128 stands for zero in the data rows.
Some points, one per row:
[150 133 136 176 137 128 122 197 107 146  81 187 190  79  93 203 152 113
 177 135 121  62 150  71 124 100 109 119 127 170  98 197]
[138 118 174 103 118 126 150 120 114 151  81 126 115 173 126 147 120 154
 162 135 116 143 148 170 113 135 129 158 127 105 147 255]
[ 88 136  78 152 168 135  66 151 107 131 176 129 158 136 195 173 153 102
 137 144 149 162 133 131 187  92  90 133 118 104 113 131]
[ 84 165 174 146 105 135 154  92 103 115 139 141 119 173 115  91 169 108
 132 167 138 130 128 170 124 100  77 137  93 140 166 103]
[104   0 136 190 108 144 114 115 135  77 176 123 146  79 153 152 179 104
  86 194 170  84 180  71 180 124 118  96  48 156  42 134]
[116 121  78  96 163 109 121 152 143 163 139 106 138 173 120 163  90 142
 138  93 130  88  97  71  99 126 100 114 166 137  96 131]
[ 43 199 174 143  94 197  46  94  94  82  81  79 170 136 120 100 113 130
  49 161 243 171  94 170 244 109  64 148  90 162 155  61]
[120 129  78 115  64 109 112 129 136 139  81 130 123 136 138 127 117 119
 126 113 131 120 117 131 133 133 127 124 154 130 123 144]
[114  91 174 110 155 115 150 133  11 130  81 137 157 136 116 134  97 150
 145  83  93  98  94  71 112 151 137 109 167 136  93 151]
[158  45  78  93 111 170 108 130 122 147  81 100 139  79 165 124 204 124
 118 153 157  80 118  71 132 141 146 112 130 101 113 105]
[155  87  78 116 109 123 157 129 135 127 176 141  87  79 140  84 137 122
 146 148  91 146 183 131  84 133 100 123 110  84 197 111]
[112 176  78 157 119 125 125 106 107 111 176 125 102 136 100 108 130  96
 116 160 112 135 131 131 147  84 135 147 103 116 145 122]
[131  95 136 104 155 128 100 139  79 118  81 141 132 173 147 112 164 117
 146 105 106 168 143  71 139 124 113 130 141  95 133 144]
[167 102 136 175 100 151 134 126 137 145  81 122  51 136 129  98 133  94
 132 135 127 131 105  71  92 116 173 117 126  85 164 119]
[ 58 210 174 157 118 189   0 100  92  87  81 128 161 136 123 141  91 120
  41 189 229 147  90  71 236  96  98 145  90 168 128 116]
[168 132 174 102  86 145 156  89 143 121  81 125  89  79 118  72 150 150
 130 163 107 131 143 170  98 165 178 131  83 122 168 112]
[123 101  78   6  91 204  80  69 136  96 139 132 112  79 233  94 145 169
  50 242 142 227 179 170 186 147 111 182 108  94 158 137]
[110 168 136 119 103 104 111  76 115 126  81 143  93 173 137  94 171 122
 120 137 140 143 138  71 150  87  65 158  91 136 170 140]
[136 153  78 121 125 138 137 118 138 117 139 102 102 136 137  97 104 115
 112 108 115 171 133  71 120 134 113 125 127 143 148 157]
[167 138  78 108   0 118 148 148 165 148  81 117 151 136  90 155 115 102
 154 104 123  90 114 131  98   0 101 129 168 137  91 143]
[158 122 136 144 171  94 178 170 149 155  81 125 169  79 111 203 115 152
 152  84 114  66 102  71  87 137 130 104 168 121  95 151]
[134 134 174 155 105 167 130 112 125 121 176 120 102 136 155 110 150 107
 108 138 109 125 144 170 123 119 173 138 120 135 142 141]
[109 114 174 104 142  79 121 127 122 128 139 120 142  79 144 150 116 128
 129  95 117 166 127 131 173 164 136 127 167 100 100  94]
[111 166  78 111 134 124 157 115 121 126 176 126 153 136  89 110 118 143
 119 130 138 122 128 131 128 118 109 150 108 159 118 148]
[159  84  78 155 134 126 255 161 123 167  81 174 149 136 105 163 179 131
 163 166 156  80 150 131  98  66 119 126  87 104 150 154]
[127 106 174 117 130 111 135 128 126 108  81 128 106 136  87 155 136 134
 132  89 129  95  78 170 110 121 147 111 161 134 113 125]
[119 139  78  91 109 140 162 102 153 156 176 117  96 173  56  89 127 122
 129 176 136 111 136 170  80  71  98 143  81 135 181 148]
[106  49 136 150 112 149 129 104 110 116 139 126 122 136 134 116 133 112
 105 159 143 136 145 170 156 103 135 126 121 142 158 118]
[ 54 159 136 127 249 197  55  73  73  53 176 149 132  79 151 132 183 116
  63 172 190 144 115  71 234 139 112 168  74 143 140  74]
[123 116 136  83 104 143 149 100 143 166 176 118 112 136 187 139 144 130
  98 223 141 156 156 131 124 119 103 182  48 152 199 175]
[143  89 174 147 255 161 113 115  99 119  81 142  99  79 138 101 152 123
 135 163 133 160 159 131 122 144 202 162 106  78 161 106]
[105 121 174 125 159  99  99 151 103 115 139 117 105 136 159 126 147  97
 145 108  92 167   0  71 150 119 112 118 143 117 107  95]
[102  93 174 157 175  92 119 151 109 105  81 104 145 173 146 127 138 102
 118  89 121  94 127 170 156 212 186 106 163 103  78 149]
[156 100  78 139 155 104 155   4 163 156 139 107 109 173  91 166 106  96
 143  99 115  76  71  71  94 121 151 111 163 145 114 135]
[255 141 174 116 142 143 119 115 122 123 176 136 153  79 132 147  75 135
 103 104 145 163 100 131 160 156 124 147 130 153 127 154]
[138 103  78  96 148  90 176 138 167 156 176 112 160 136 128   0  92 140
 145  93 128 112 123 131  91 134  99 113 169 133   0 153]
[137 130 174 156  95 143 173 124 129 155  81 135 118 173  87 139 133 132
 128 186 124 114 137 170  99 102 117 138  60 165 183 136]
[158 118 174 150 110 114 177 134 121 169 176 129 123  79 132 126 122 117
 162 167 120 178 155  71 116 129 119 163  69 127 179 106]
[125 133 174  75 104 122 131  84 142 134 176 128 111 173 139 119 123 143
 101 165 115 149 128 170 111 180 116 152 110 142 152 122]
[150 105  78 100 115 110 113 126 145 140  81 118  78 136 148 120 147 143
 158 163  83 167 154 131 100 123 144 147 108  94 179 111]
[124 150 136 117 119 110 112 142 146 118  81 120 144 173 133 131  90 161
 120  97  92 166 146  71 133 130 108 120 124 136 148 136]
[116 148 174 153 139 136 110 137 118 119 139 133 147  79 101 141 113 109
 148  97 126 130 126  71 136 106 122 113 123 135 130 114]
[146 121  78 109 117  94 165 136 107 175 139 134 122  79 153 147 113 178
 167 159  99 149 171 170  95 156 106 170 119 113 164 199]
[ 48 196 174 171 101 175  74   0  89  79  81 142 167  79 157 109  90 127
  57 173 222 177 102 170 238  90 114 168  77 159 131 116]
[139 168 174 139 125 120 157 122 138 130 176 126 125  79  81 106 116 127
 117 138 117 125 142  71 107 112 149 124 117 146 150 133]
[104 156  78  86 141  96 152 120 141 146 176 115 116 173 107 132  99 129
 115 120 121 124 121 131 117 119 117 130 111 145 146 151]
[ 86 136 174 206 103 155 146 150 118  54 176 135 132  79 181 148 158 116
  72 197 121  89 198  71 177 144 120  68  54 171  50 125]
[122 165 174 160 150 112 118 139 120  99 176 161 136 136 115 127  89 113
 152 108 137 142 118  71 139 122 125 142 129 116 104 123]
[184   0 174  97 141 126 106 141 145 143 139 149 109  79 203 149 192 113
 165  83  90 129 149 131 100 198 187 119 201  51  75 101]
[143 120 136 116  81 159 163 129 173 157 139 123 110 173 173 155 136 105
 110 192 110 152 146 131  96  89 104 144  71 166 207 158]
[114 100 174  57  66 145 106  98 131 153 176 120 129  79 165 118 113 153
  86 167 136 174 156 170 130 152  84 168  98 155 167 146]
[117 200 136 158 108 136 144  78 122  87 139 140  99 173  89  78  98 106
  91 160 151  58 153 170 168  91 131 163  84 145 168 106]
[165 138  78 143 151  79 177 165 184 146 176 108 139 136  76 174  65 119
 146  88 133  58  78 170   0 138 131  79 163 145  92 153]
[130  84 136 130 142 103   0 150 162 159 176 138 136 136  97 172 118 127
 152 157 104  87 106  71  95 140 116 116 169 143  99 146]
[121 154 136  94 130 109 157 137 129 138 139 133 146  79 106 136  97 117
 129 145 140 118 128 131 122 116 128 132 121 167 135 136]
[186 117 174 175 122 132 118 128 142 112  81 128  85 173 142  96 149 140
 203 151 105 178 153  71 110  78 101 127 101  95 194  55]
[136 161 174 105 137  95 168 170 170 115 176 116 168 136  92 148 110 122
 124  53 122  61  88  71 119 163 144  71 192 178  59 135]
[ 97 140 136  99 149 113 120 137 130 116  81 129 160  79 123 140 111 121
 114 102 133 161 103 170 149 141 131 134 142 126 111 154]
[113 176 174 105 131 150 146 107 129 109  81 120 139  79 136  81 101 148
 107   0 135 159 138 131 136 119 100 150 125 148 140 110]
[199 126  78 165 117 120 143 130 169 133  81 112  72 173 149 111 161  85
 129 150 104 148 160 170  83  56 117 108 106 102 188 119]
[165 106 136 122 132 104 154 117 136 138  81 105 129 136 125 121 139 134
 135 106 109  55 110 170 112 255 149  94 173 105  92 100]
[103 129 136  96 119 139 127 128 109 134 139 173 130 173 116 132 156 103
 154 118 133 117 125 131 136 159  95 127 149 132 146 110]
[134 143 174 103 149  97 192 128 160 150 139 119 123  79  83 137 117 113
 142 111 125  91  86 131  67  95 123 141 132 132 137 118]
[115  81  78  95 132 118 128 131 135 112  81 138 118  79 160 143 158 159
 138  70  90 116 140 170 125 230 173  93 189  87  35 118]
[110 129  78 149 121 169 124 130 107 133 176 166 138  79 154 141 189 116
 148 122 133 157 113  71 154 145 101 143 137 144 138  85]
[135  96 174  96 135 111 181 134 161 146 139  89 132  79 110 137 138 122
 142  81 104 100 103  71  86 178 166  77 179  99  92 126]
[149  63  78 130 147  98 193 151 178 151  81 104 147 173  56 165  64 148
 132  89 118  75  76 131  80 120 142 112 178 137 104 206]
[111 174 174 170 114 133 141 127 134 101 176 149 119  79 105 111 135 124
 122 162 145 149 113 170 137 113 130 133 120 144 149  97]
[ 96 144 174 202  97 156 142 128 136 141 139 133 138 136 123 139 108 133
  83 208 190  82 119  71 152  97 122 133  59 177 182 189]
[161 146  78 138 112 124 159 115 184 137  81 113 115 136 125 123 122 102
 130 140 110 124 133 131 110  80 119 123 109 133 172 100]
[155  66 136  56  62 195 101 118 156 129 176 119  67 173 240 123 196 114
  64 160 118 190 174  71 139 157 107 157  92 111 176 150]
[154 120 174 149 130  84 127 128  96 145 139 137 158 173 140 133 161 127
 178 136  70 125 187 170 118 111  98 160 110 121 134 146]
[105 172  78 166 120 114 137 100 111 109  81 141  84  79  99  96 168 116
 139 160 150 137 149 131 132  77  77 143  77 165 172 111]
[140 127  78 126 172 112 159 119 149 157  81 136 151 173 113 149  92 120
 142 121   0 123 115 170 111 141 105 139 146 125 134 255]
[143  79 174  86 130 131 151 123 144 138  81 122 151 173 109 131 100 172
 139  89 102  81 139 170  91 196 164 127 147 121  89 161]
[255 137 174 121 138 146 125 126 117 128  81 147 138  79 122 118 125 134
 130 109 114 200 152 131 134 130 120 145 133 104 132 116]
[108 178  78 166 129 126 109   0 108 125  81 147 115 136  82 120 129 116
 130 131 128 149 123  71 132 101 149 148  92 163 145 137]
[147 140 174 131 145 146 155 115 118 105 176 150 140 173 133 117 138 137
 133 107 105 157 138 131 125 144 125 127 141 113 118 123]
[125 105  78  97 145 110 111 140 112 111  81 142 113  79 151 107 150 128
 145 111  95 166 147 170 130 121 108 138 129 123 126 122]
[141 129 136 143 136 110 131 116 135 137 139 126 134 136  97 138 132 144
 139 123 113 124  91  71 118 141 121 120 149 120 123  98]
[121 121 174  88 150 118 155 157 158 168 176 145 153 173 115 187 101 121
 137 104 116  91  86 131  93 134  88 115 175 139 103 145]
[123 123 136  59 139  89 130 125 134 141 139 123 166 173 120 147   0 123
 135 112 125 134 255 170 106 128  79 141 134 124 141 166]
[136 142 174 123 118 106 144 120 116 125  81 137 116  79 102 126 142 136
 132 138 133 103 128 131 109 114 128 102  92 137 130 103]
[104 153 174 132 149 110 112 151 114 106 176 148 136 136 149 148 154  95
 143 108   0 130 120 131 166 105  84 114 157 116  98 115]
[103 148  78  68 137 118 138 133 146 138 139 124 136 173 138 128  94 135
 125 121 114 145 131  71 118 111 115 133 123 146 137 138]
[115  73 174 133 128  82 164 150 128 128 139  87 154 173 142 135 137 169
 134 102 107 107 140 170 129 211 182 102 156  99  62 151]
[ 76 170 174 126  87 193  66  74  72  63  81 130 123 173 107 116 176  84
  64 178 193 170 132 170 231 163  88 140  75 140 131  66]
16 more points follow, each with its number after it:
[138 172 136 135 102 114 106 100 119 100 139 142  86  79 131 106  99 125
  77 165 153 176 157  71 129  94 118 136  92 133 183 156] 0
[154 118 174  86 176  97 145 139 138 124  81 132 157 173  95 138 142 124
 180  59  92  92  95 170  89 112 139 126 174 112  80  97] 1
[134 139  78 179 129  96 154 106 113 141 176 138 105 173 106 128 158 127
 152 166 133 102   0 131  99  99 122 146 125 100 161  81] 2
[107 165  78 152 123 122  91 136  95 116 139 153 137 173 124 112 187  98
 144 159 148 130 124 131 143  94 154 121 114 104 138 101] 3
[174 130 136 144 132 120 168 145 188 125 139 125 124 173  95 139 101 104
 116  90 125 100 105 170  87 166 148  87 171 134 119 116] 4
[107 143 136  98 154 134 113 121  90 112 139 149 134 136 123 123 118 255
 133 104 105 171 123  71 162 131 110 146 143 136 120 112] 5
[ 65 144  78 177  94 165  75 110  96 106 176   0 164 136 163 135 105 128
  55 213 186 173 159 170 182 138  91 156  65 154 134 144] 6
[166  74  78  97 143  72 159 121 150 175 139 102 127 173 123 163 141 255
 162  93 103  37 103 170  60 151 140  75 162 117  95  97] 7
[ 88 179 174 136 174 100  69 133  63 112 176 136 146  79 138 156 147 109
 135  95  94 197 136 131 178 135 112 166 165 116 102 105] 8
[136 136 174 127 101 129 162 144 154 127 176 123 153  79 140 159 137 128
 130 163 121 107   0 170 113  99 103 133  55 180 186 146] 9
[149 142 136 171 141 112 171 126 141 144 176 132 119 173  88 138 160 117
 170 136 102  80 105  71  86 140 154  99 134 120 123  95] 10
[148 155  78 126 132 114 156 144 166 183  81 126 160  79  74 141  50 135
 131  97 134 135  94 170 106 155 147 100 168 180  95 158] 11
[ 66 178 136 157  97 172 143 117 135  99  81 135 118  79 138 127  83 125
  59 148 193 202  94 170 208 255 118 138 110 149 154 133] 12
[129 153  78 163 105 124 158 142 146 139  81 130 106 173 130 143 144 109
 124 195 118 143 152 170 123  93 115 121  46 170 204 149] 13
[167  61 136  82 134 129  80 146 108 125 176 138 121  79 183 128 174 142
 145  57 107 143 127  71 135 179 185 139 255  38  63 131] 14
[139 150  78  75 124 147 155 114 178 120 139 113  86  79 130 121 109 118
 118   0  94 149 144  71 109 130 110 124 131 130 161 120] 15
Which two of these numbered points are nearest to each point below, ignoring the 3 directions in which the first points spread most? Their numbers follow each, nearest first.
[ 55 146 174 111 103 191  73 104  96 107  81 138 193  79 146 128  84 128
  47 174 223 179 112 170 223 114  83 189 101 168 137 147] > 11 12
[102 158 174 157 146 113 115 118 119 130 139 133 125 136 106 136 135 255
 153  80 110 134 100  71 135 140 130 128 179 125  98 111] > 5 14
[145 109  78 136 177 115 184 158 166 158  81 121 171 173 108 219 109 125
 149 104 119  70 107 131 101 119 131 103 169 153  90 147] > 13 4
[138 141  78 150 111 138 108 114 255 112 139 136 113 173 105 102 140 132
 113 139 132 144 157 170 140 112 129 134 112 129 156 102] > 4 13
[129 112  78  80 170 120 149 142 132 108  81 129 146 136 135 138 136 142
 151  51  58 187 182  71 120 155 114 123 134 112  96 119] > 15 5
[181 109 136 141 116 133 174 119 139 117 176 111 101 173 116 113 180 119
 153 156 138  64 115  71  75 125 165  72 103 107 154  63] > 10 3
[146 116  78 155 133  99  79 125 116 115 139 127 106 136 135 107 189  88
 148 129 119  94 130 131 114 117 155 100 151  65 134  68] > 3 10
[125 159  78 101 129 149 170 121 146 135 176 129 105 173 121 119 100 132
 126 129 115 143 119 170  97 128 130 134 128 136 156 156] > 4 13
[127 155 174 124 106 178 181 144 147 255 176 139 146  79 110 149 128 135
 129 166 134 139 131 170  92 101  94 118  63 166 176 165] > 9 11
[134 110 174  84 160 129 123 147 123 139  81 131 129 173 149 128 164 139
 143  61 113 132 111 170 128 145  89 127 169 125 111 145] > 1 13
[ 96 124  78 135 128 101 117 129 117 132  81 121 177 136 108 160 127 145
 134 110 139  93 146 170 106 179 163 126 124 145  82 164] > 13 11
[205  21 136  58 142 136 104 148 115 145 176 142 141  79 211  95 165 150
 150  81 100 130 152 131 107 194 171 136 215  42  76 124] > 14 0
[158 102 136 115 138 112 145 140 103 151 176 148 158  79 137 166 116 159
 156 149  99 162 185 170 114 122  98 160 102 113 158 176] > 8 0
[ 51 165  78 196 117 141 109 145 129 109 139  61 181 173 121 154  78 122
  67 200 211 124 152 131 194  90 131 129  60 157 105 186] > 6 13
[142 151  78 166 130  95 135 123 115 116 139 133 107 136  84 124 174 132
 173 130 131  93  92 170 101  99 144 111 153 122 133 114] > 3 2
[150 147 136 122 123 117 155 119 142 138 176 113 132 173  85 126 110 138
 140 128 131 111 128  71  70 130 147 124  93 149 152 103] > 10 4
[168 108 136 115  80 146 170  87 129 133 139 116 111 173 129 112 153 136
 118 174 131  99 153  71 103 144 145 147  69 128 167 150] > 10 0
[131 122 174 118 144  87 120 137 105 147  81 125  97  79 128  91 178 121
 146 131  89 125 115 170 121 129  96 109 165  83 119  93] > 1 8
[133 171 174 135 121  79 191 132 176 137 139 117 145 136  85 166 137 116
 152 126 129 120 102  71  86  79 109 110 126 172 154  78] > 10 4
[108 127 136 236 106 135 106 185  98 110 139 135 170  79  94 167 164  93
  95 124 202  23 122 170 151 136 152  43 104 157  85 175] > 13 3
[130 139 174 147 139  96 166 117 117   0 176 107 133  79 125 144 106 152
 126 141  98 148 177  71 131 101 129 132  90 136 166 127] > 0 10
[164  92  78 211 103 159 143 166 105 118  81 150 145 173  96 164 136 112
 110 169 157  38 126 170 135 255 160  63  91 156 116 178] > 13 4
[ 96 150 136 151 131 133 109 130 120  97 139 115 125  79 153 108 140 136
 112 135 126 147 145  71 144 111 118 135 104 135 140 116] > 0 14
[145 181  78 163 107 159 153 116 155 163  81 164 155  79  63 127 103 141
 139 152 157 137 130 131  95 129 119 147  74 193 172 147] > 11 13
[100 157 136 111 134 125 134 113 137 137 176  96 112  79 143  97 110 122
 110 124 108 188 122 170 146 103 116 152 135 133 154 124] > 8 0
[  0 109 136 136 139 122 167 148 175 152  81 112 153 173  93 134  36 146
 125 116 132 113 104 170  99 154 176 100 255 115 102 171] > 12 11
[149 148 136 132 159 126 144 110 124 135 139 143 157 136  67 125 138 132
 173 108 126  84 114  71 110 125 107 123 150 133 130 108] > 10 14
[ 40 182  78 157  97 216  39  94  91  81 139 144 187  79 131 114  97 100
  34 194 254 187 114 170 247  89  70 179  66 154 145  71] > 11 4
[159 155 136 124  92 134 115 114 112 127 139 135  73 136 126  80  92 114
 120 184 112 143 131  71  99 108 125 150  98 134 190 133] > 0 14
[140 150  78 160 161  81 175 158 132 136 139 137 154 136 111 105 128 137
 161 118 119  82 110 131 115 109 125  98 171 118 113 109] > 3 13
[146 121 174 107 113 129 129 135 121 158 139 148 135  79 147 137 115 141
 146 134 106 150 163  71 103 126 101 166 102 137 148 164] > 0 8
[122 148  78 173 117 147  91 115  95  98 176 167 163 136 132 138 208  92
 142 111 164 125 119 131 183 116  72 136 137 126 122  42] > 3 10
[136 146 174 170 138 136 170 120 148 107 139   0 125 136  89 128 139 135
 130 142 124  88 123  71 114  95 141 121  96 166 148 132] > 10 13
[156 151 174 153  90 147 119 132 185 125 176 113 143  79  93  98  57 102
  97 139 163 131 109 131  92 105 142 125 128 154 151   0] > 4 10
[160  80 136  97 160  90 131 148 114 189  81 145 157 173 132 173 151 127
 187 121 115 115 157 170 102 125 103 180 120  84 120 131] > 1 13
[107 131  78  76 146 105  97 138 110 148  81 127 141  79 146 145 100 163
 125  81 108 134 118 170 159 166 118 142 160 111  88 139] > 11 13
[114 150 174 100 139 128 149 119 167 130 176 125 126 136 106 136  86 144
 119 134 105 135 130  71 119 126 134 129 128 143 146 169] > 0 5
[115  77 136 118 171 107 102 137 118  89  81 106 146  79 144 127 158 125
 135  74  95 115 132 170 151 217 177 112 170  89  56 139] > 13 1
Here are 16 other points, each followed by its number:
[150 149 174 151 109 110 142 111 156 145 176 130   0 173 133  97 165 121
 132 166 117 148 162 131  76  76 134 119  95 131 198 125] 0
[ 80 132 136 105 150 131 117 120 102 124  81 139 176 173 128 120 121 120
 132  96 108 176 142 131 152 136 108 150 164 101 100 111] 1
[134 168  78  74  98 207  67  95 115  85  81 147 121 173 153  75 133 152
  77 141 127 189 169 170 179 131 157 167 101 114 166  97] 2
[148 117 174 128 144 139 177 121 183 143 139 114 130 173 108 161 130 107
 144 120 107 105 108 131  86  92  78 137 120 153 143  94] 3
[138  38  78 104 158  74  95 172 110 191 176 113 170 136 223 152 119 143
 195  87  93 145 157 131  93 149 147 154 164 255  91 128] 4
[ 64 142  78 123  93 197  74  94  81  69  81 152 138 173 130 110 155 114
  80 165 209 162 108  71 211 150  92 123  86 144 128  98] 5
[142  95  78  66 137 101 106 135 136 151  81 128 135 136 139 158 185 146
 155 106 115 130 127 170 120 128  96 127 163  87 110 144] 6
[187 112  78 161 101 150 120 154 123 122 139 148 143 136  95 185 126 108
 120 171 131  28 153 170 119 145 179  84  83 179 115 178] 7
[ 21 193 174 180 122 209  55  87  86  76  81 135 161  79 155 128 132  75
  36 200 255 185  89 131 255  82  87 161  52 172 162 115] 8
[156 115 174 159 138 117 170 150 125 126  81 121 131  79 121 128 177 102
 168 108 115  65 106  71 112 134 162  68 159  97 100 124] 9
[163 119 136 120 122 131 151 126 146 114 139 120  63 173 155 104 142 102
 134 148  83 145 152 170 100  90 133 126  98 106 199 107] 10
[158 148 136 112 140 145 119 142 165 122  81 126  81  79 109 137 144 128
 137 103 107 108 118 131 121 128 161  93 154 126 104 118] 11
[149 137  78 160  91 136 125 137 150 137 139 120  52 173 163  86 148 111
 123 182 115 138 167 170  95  82 162 141  84 118 206 136] 12
[125 164  78 179 118 144 141 106 117 135 176 119 130 173 102  91 126 128
 127 156 138 119 134  71 128  90 134 125  87 132 159 126] 13
[149 146  78 127 135 124 135 137 118 110  81 151 132 173 120 107 130 135
 133 113 132 175 149  71 134 140 118 147 128  91 132 138] 14
[132  87 174  25  89 188  58  82 121 114 176 133  79 173 237  81 149 136
  50 162 132 188 179  71 159 174 104 170 110  94 138 141] 15
The same question for these:
[ 96 148  78  82 164 105 142 114 147 140 176 129 121 173 142 141 114 137
 131 211 122 165 139  71 132 143  65 151 139 255 117 148] > 4 15
[ 63 162 136 137  79 190  78  86 101  83 139 144 128 173 144 108 156 164
  71 166 178 129 146 131 207 160 120 163  83 157 134 203] > 5 15
[164 103 174 136 143  99 182 147 161 141 139 109 134 136  92 173 115 138
 147  73 108  82 102 170  73 133  76 115 157 133   0 157] > 3 10
[110 148 136  66 158 111 122 116 109 114 139 141 152 173 141 126 117 133
 150  76  93 177 127 131 160 118  83 139 165 124 105  95] > 1 6
[ 96 169  78 137 114 150 137  86 139 113 139 114  93 136 130 111 179 133
 140 165 147 140 163  71 123  81 107 146  79 134 159  87] > 13 14
[131 101  78 161 135  92 126 255  71 157  81 150 155 136 181 160 166 133
 169 142 116 194 174  71 123 119 104 154  81  95 160 141] > 14 8
[135 129 136 147 117 129 126 166 112 163 139 154 200  79 127 206 125 120
 154 145 139 118 127 170 111  94 108 163 116 139 132 179] > 8 6
[164 106 136 186 107 136 142 173 122 117 176 152 138 173  92 179 131 115
 111 170 178   0 120 170 130 148 142  87  92 151 109 202] > 7 12
[ 74 129  78 120  97 161 137  94 108 133 139 134 115 136 111 102 177 119
   0 166 120 114 150 131 142 145  94 133  92 136 162 143] > 5 13
[143 105  78  72 130 100 155 129 135 166 139 111 147 173 128 175 142 118
 157 105 123  63  76 170 118 131 120 112 154 101  96  98] > 6 3
[132  96 174  58  99 197  73  81  95 110 176 143 109 173 204  99 135 153
  52 152 143 213 209  71 200 147 118 169 104  88 134 140] > 15 14
[136 112  78 217 120 151 137 178 129 104 139 166 166 173  94 184 125 106
 114 153 171  10 110  71 165 131 178  69  96 155 103 198] > 7 13
[107 146  78 125 159 128 128 115 129 109 176 119 144 136 106 143 105 122
 123 129 103 111 122  71 135  99 129 125 126 148 129 119] > 13 10
[182  68 136 211 117 113   0 180 123 149 176 118  88  79 149 128 149 124
 170 155  99 100 134 170  69 119 184  79 148  68 119 172] > 12 0
[104 168  78 141  98 169 102  99 139  81  81 138 126  79 115  93 124 126
  66 160 186 143  97 131 160 108 143 138 104 141 156 101] > 11 8
[113 179 136 108 111 154 129  69 126 118 176 141 112 136 109  83 154 148
 122 165 144 138 125  71 121 103  79 128  95 129 152 109] > 13 3
[ 85 127 136 116 129 138  97 123 110 104 139 143 139 173 131 137 128 150
 146 111  95 158 146 170 143 122  95 162 150 110 110 111] > 1 6
[146 118 174 105 177 127 184 149 166 161 139 121 163 136  93 150  94 140
 139 104 128  89  68  71  88 117 114  98 166 153 105 159] > 3 8
[112 129 136 134 135 103 134 131 134 128  81 135 142 136  94 118 101 128
 129 142 137 144 136  71 114 108 130 131 120 153 146 128] > 14 8
[134 118 174 117 103 128 135 114 155 134 139 131 102 173 121 111 129 115
 147 148  86 120 149 170  75  77 123 128 100 134 185 143] > 10 3
[110 150 174  96 113 140 133 129 133 147 139 133  96 173 156 125 100 138
 115 120 108 169 134  71 128  90 101 149 131 164 140 150] > 15 10
[159 138 136 205 125 105 130 141  96 121  81 139 128 136 145 127 201 110
 185 148 106  82 150  71 118  95 127 112 107  70 139  84] > 9 13
[156  52 136 112 134 114  88 155 103 124 176 144  99 136 179 101 164 125
 158  73 101 110 122 131 139 182 174 104 183  73  79 134] > 12 13
[142  42  78  61 112 166  86 138 112  42 176 133 117  79 231 106 194 137
  75 145  73 119 248 170 194 216 167  96 122 103  72 188] > 7 12
[147 137 174 167 103 107 147 125 132 122 176 136  76  79 184 110 188 140
 140 147  82 137 165 170  96 255  95 130 110 112 179 128] > 0 10
[154 129 174 150  84 141 134 122 147 149 176 151 130 173  72 122 116 140
 127 175 137 143 149 170 108  90  94 149  66 156 171 124] > 3 10
[109 110 174  83  78 129 165  85 151 148  81 143 132  79 148 152 121 131
 120 154 144 160 144  71 115 151 132 174  70 136 170 164] > 8 9
[163 126 174 100 169 123 161 152 162 138 176 135 147 136 115 173 106 144
 142  78 123  72  84 170  77 119 111 105 171 157  93 153] > 3 10
[145 106 174 135 144 143 158 166 176 141  81 108 139 136 117 154  53 119
 122 105 111 158 100 131  96 177 198 114 180 134 103 168] > 8 11
[121 176 136 165 116 112 135  97 123 123  81 118 102 136  88  90 205 123
 142 184 141 100 140 131  99  85 129 153  75 144 194  96] > 9 11
[ 76  67 174   0 101 188  98  93 107 120  81 131 106  79 255 108 155 163
  40 180 143 198 197  71 236 184  72 186  67 129 155 131] > 15 8
[137 162 136  84 125 120 146 122 146 132 139 115 120 136 147 119  94 130
 114 129 121 180 139  71 136 127 113 124 133 144 144 116] > 14 10
[153 128 136 170 107 178 117 127 115 136 139 137 104 136 125  96 177 102
 148 152 158 110 111 170 118  78 180 104 124  96 155 100] > 12 10
[117 117 174  51  84 153 141  97 131 144 176 111  94 173 184 113 148 167
 113 255  98 153 184 131 107 150 116 144  49 111 181 156] > 15 3
[109 171 174 166 124 120 127 121 136 100  81 123 112  79  94 116 136 133
 125 151 120 147 155 131 143  98 152 131 105 131 156 112] > 11 9
[150  98  78 120 148 109 146 138 140 149 176  96 128 136 131 149 114 145
 133 101 255 112 113  71 101 129 144 115 147 128  98 159] > 13 5
[115 123 136 138 158 108  90 149  93 116  81 141 143 136 157 115 124 121
 137 107  93 144 218 170 154 122  76 124 163 103 111 118] > 1 6
[151 104 136 120 110 105 166 141  92 162  81 124 150  79 213 153 120 124
 172 128  94 141 180 131 108 141  97 162 115 121 159 156] > 8 1
